The same turns and mirrors carry the whole set onto itself and the rows of a family onto each other. Which other rows belong to the same family as each row named below? List them in the order they appear above.
These 18 rows form 3 families of 6 rows each.
q_712: 62 -21 16 54 -134 -105 218 -91 -148 -10 -206 465 23 -340 -30 228 261
q_510: -350 -10 -311 -13 117 -255 -428 -94 -177 -363 295 254 388 -94 -72 280
 -345
q_208: -223 -226 -273 123 -207 266 -214 -158 153 -239 -93 140 150 -143 -207
 -328 -333
q_300: -27 4 135 77 -68 -143 239 -56 -106 19 -105 463 127 -442 39 192 214
q_660: -326 -181 -326 250 -300 285 -303 -98 41 -258 -174 161 165 -5 -286 -203
 -237
q_179: 82 -87 -104 169 4 8 -65 -245 -249 124 -103 409 14 -438 -131 387 44
q_419: -421 -124 -112 187 -338 169 19 64 189 -334 -230 248 176 29 -214 -275
 -193
q_776: 207 -99 -218 11 -119 -9 -85 -260 -219 45 -105 382 63 -412 -71 243 181
q_620: -459 -114 -42 364 -230 198 -8 90 41 -217 -192 156 67 41 -267 -271 -72
q_433: -525 96 -86 -32 53 -463 -184 165 -155 -408 149 387 326 -41 94 227 -117
q_101: -539 102 -6 50 95 -400 -46 191 -110 -400 176 326 367 28 -37 234 -164
q_491: -482 56 29 0 118 -452 -119 61 -69 -436 159 406 261 -94 31 206 -366
q_76: -233 -174 -311 301 -209 256 -285 -238 -12 -161 -112 194 76 -19 -294 -265
 -286
q_253: -367 -12 -257 44 85 -366 -479 73 -257 -311 331 231 325 -35 -96 181 -150
q_767: -413 17 -262 -30 100 -359 -463 -62 -241 -355 178 343 309 -135 49 297
 -280
q_87: -339 -104 -52 219 -264 98 113 43 167 -228 -159 269 129 77 -217 -390 -118
q_99: 98 -66 -27 -57 -99 -114 197 14 -44 58 33 421 135 -375 -21 171 290
q_808: 124 -78 -175 98 -58 7 -191 -262 -269 109 35 333 136 -492 -55 254 179

Which other rows belong to the same family as q_179? q_208, q_620, q_491, q_253, q_99
Which other rows belong to the same family as q_433? q_712, q_660, q_419, q_776, q_767
Which other rows belong to the same family as q_808? q_510, q_300, q_101, q_76, q_87

The same turns and mirrors carry the whole set onto itself and the rows of a family onto each other. Which other rows belong to the same family as each row named below? List them in the order they appear above.
These 36 rows form 9 families of 4 rows each.
q_920: 5 -103 -63 156 -10 -321 -217 437 140 597 47
q_841: 85 -125 252 296 225 -139 -363 302 -11 535 64
q_967: 150 -209 126 -91 -148 116 -26 11 502 119 535
q_574: 120 -108 -70 311 49 -235 -216 368 118 642 130
q_100: 309 -90 174 14 -184 44 -53 -33 438 91 534
q_197: -57 102 286 -6 -207 205 -198 -24 288 -94 226
q_918: 69 -96 -144 77 46 -157 -204 431 150 499 -120
q_896: -51 -36 172 34 -61 302 -180 63 378 -146 304
q_843: -246 -67 147 104 -233 218 -198 120 341 -90 294
q_516: 92 -114 243 282 216 -192 -449 301 1 496 95
q_469: 93 -13 96 -65 -193 77 5 -81 528 131 466
q_375: 15 37 162 164 317 -131 -290 256 -46 568 118
q_802: 108 -192 181 143 -188 -6 -88 -55 482 -40 500
q_488: 7 67 114 279 147 -136 -348 356 -82 537 129
q_75: 89 -234 94 35 -211 17 -2 -132 531 117 410
q_311: 147 -155 104 -41 -209 -44 -178 -11 548 -2 505
q_369: -56 -80 253 98 -137 150 -115 -40 340 -174 240
q_412: -90 -69 287 87 -196 95 -96 7 323 -175 253
q_756: -88 -41 185 -44 -123 293 -160 31 270 -97 375
q_465: 66 -92 -141 105 77 -85 -321 381 173 680 70
q_474: 102 73 252 191 171 -85 -464 264 -33 552 64
q_260: 59 97 213 320 236 -260 -387 283 56 476 109
q_233: 34 -96 -214 163 130 -208 -163 344 112 579 57
q_598: 87 -17 76 -70 -225 43 -67 -110 533 93 454
q_176: 47 -78 -87 90 10 -153 -311 383 145 707 66
q_748: 80 -195 122 -69 -166 67 -67 8 605 -6 338
q_504: 160 -170 168 61 -280 14 -127 14 579 31 443
q_610: -42 -24 304 -106 -68 157 -196 -2 413 -107 339
q_358: 59 36 233 265 298 -105 -227 318 6 582 130
q_758: 48 -278 -122 206 40 -185 -242 295 174 654 37
q_299: 66 -108 -47 233 32 -304 -253 390 232 581 -31
q_587: -89 -46 320 31 -213 190 -232 150 393 -130 281
q_331: -31 92 96 -37 -213 265 -137 58 347 -83 359
q_775: 115 81 169 92 265 -134 -332 321 66 646 135
q_533: -19 -238 15 232 113 -257 -261 416 156 539 -33
q_527: 16 -11 278 226 316 -242 -381 189 126 582 215

Which other rows belong to the same family as q_100? q_918, q_843, q_527
Which other rows belong to the same family as q_465? q_516, q_469, q_412
Which other rows belong to the same family as q_748? q_574, q_488, q_610
Which other rows belong to the same family as q_587? q_967, q_260, q_233
Which other rows belong to the same family as q_841? q_369, q_598, q_176

The same turns and mirrors carry the whole set onto itself and the rows of a family onto each other. Which other rows belong to the same family as each row named below? List them in the order they appear above.
These 40 rows form 5 families of 8 rows each.
q_971: -15 105 38 474 56 66 98 -91 -114 77
q_379: -79 65 -70 139 -65 391 -293 -67 -660 25
q_39: 143 -243 132 -221 -166 205 -349 319 -415 -31
q_966: -3 -219 235 -174 -259 89 -337 298 -407 -76
q_381: -89 11 294 93 -321 284 -426 51 -308 100
q_910: -97 -92 158 192 -289 341 -461 225 -358 49
q_949: -163 -32 -146 -284 -17 202 -166 123 -628 -13
q_913: -100 -47 28 451 -47 101 183 -163 -153 78
q_591: -100 -27 192 57 -232 -63 95 65 135 10
q_818: -167 7 -137 157 -164 415 -360 89 -569 50
q_347: 85 128 -290 207 249 75 46 81 -58 78
q_441: -58 -61 93 174 -166 -163 245 247 -28 37
q_45: 141 204 -131 76 303 104 -19 -80 -114 112
q_988: 89 199 -227 81 296 34 116 -55 -195 27
q_468: 51 -174 -190 -127 -53 301 -179 168 -664 -41
q_137: -3 2 -83 504 50 64 103 48 -47 79
q_138: -60 154 -126 -234 -8 -113 103 90 9 6
q_109: -2 -88 -141 -272 -10 197 -266 159 -626 -91
q_356: -68 -321 211 -193 -168 20 -204 339 -491 -26
q_188: 123 -9 -208 120 336 120 137 -99 -232 46
q_94: 104 252 -172 167 272 130 63 16 -101 130
q_730: -65 -175 385 209 -173 271 -383 125 -396 113
q_565: -38 -69 233 71 -394 352 -377 139 -338 55
q_757: 127 -251 212 -196 -105 91 -374 277 -387 -7
q_471: -51 -143 -238 -141 -61 238 -272 254 -627 -59
q_954: 13 88 -207 -73 54 -90 82 257 74 -15
q_256: 79 13 101 485 69 44 134 68 -102 151
q_948: -96 -64 5 242 -153 -111 120 224 101 -5
q_992: -90 -105 295 222 -296 280 -356 75 -433 38
q_554: 6 -277 82 -98 -201 161 -409 405 -395 -49
q_143: -23 -38 217 212 -159 -138 100 127 48 -2
q_672: -122 -6 -77 153 -269 424 -217 -30 -608 31
q_793: 5 -202 -177 -160 40 144 -162 108 -722 -53
q_669: 9 196 -152 -165 18 -51 169 200 -39 35
q_475: -208 55 -79 123 -204 333 -207 -113 -625 54
q_705: -117 -135 123 155 -218 -212 197 108 -53 -3
q_682: -169 153 34 97 -27 439 -329 -67 -553 134
q_952: 136 -5 -51 -251 141 -54 45 126 31 -3
q_24: 78 -68 132 477 103 19 80 -62 -176 126
q_434: 45 34 -55 -181 71 -167 137 185 -4 -69

Which other rows belong to the same family as q_672? q_39, q_441, q_468, q_94, q_565, q_256, q_669
Which other rows belong to the same family as q_356? q_949, q_913, q_591, q_188, q_730, q_682, q_952
Which other rows belong to the same family as q_757? q_381, q_45, q_138, q_793, q_475, q_705, q_24

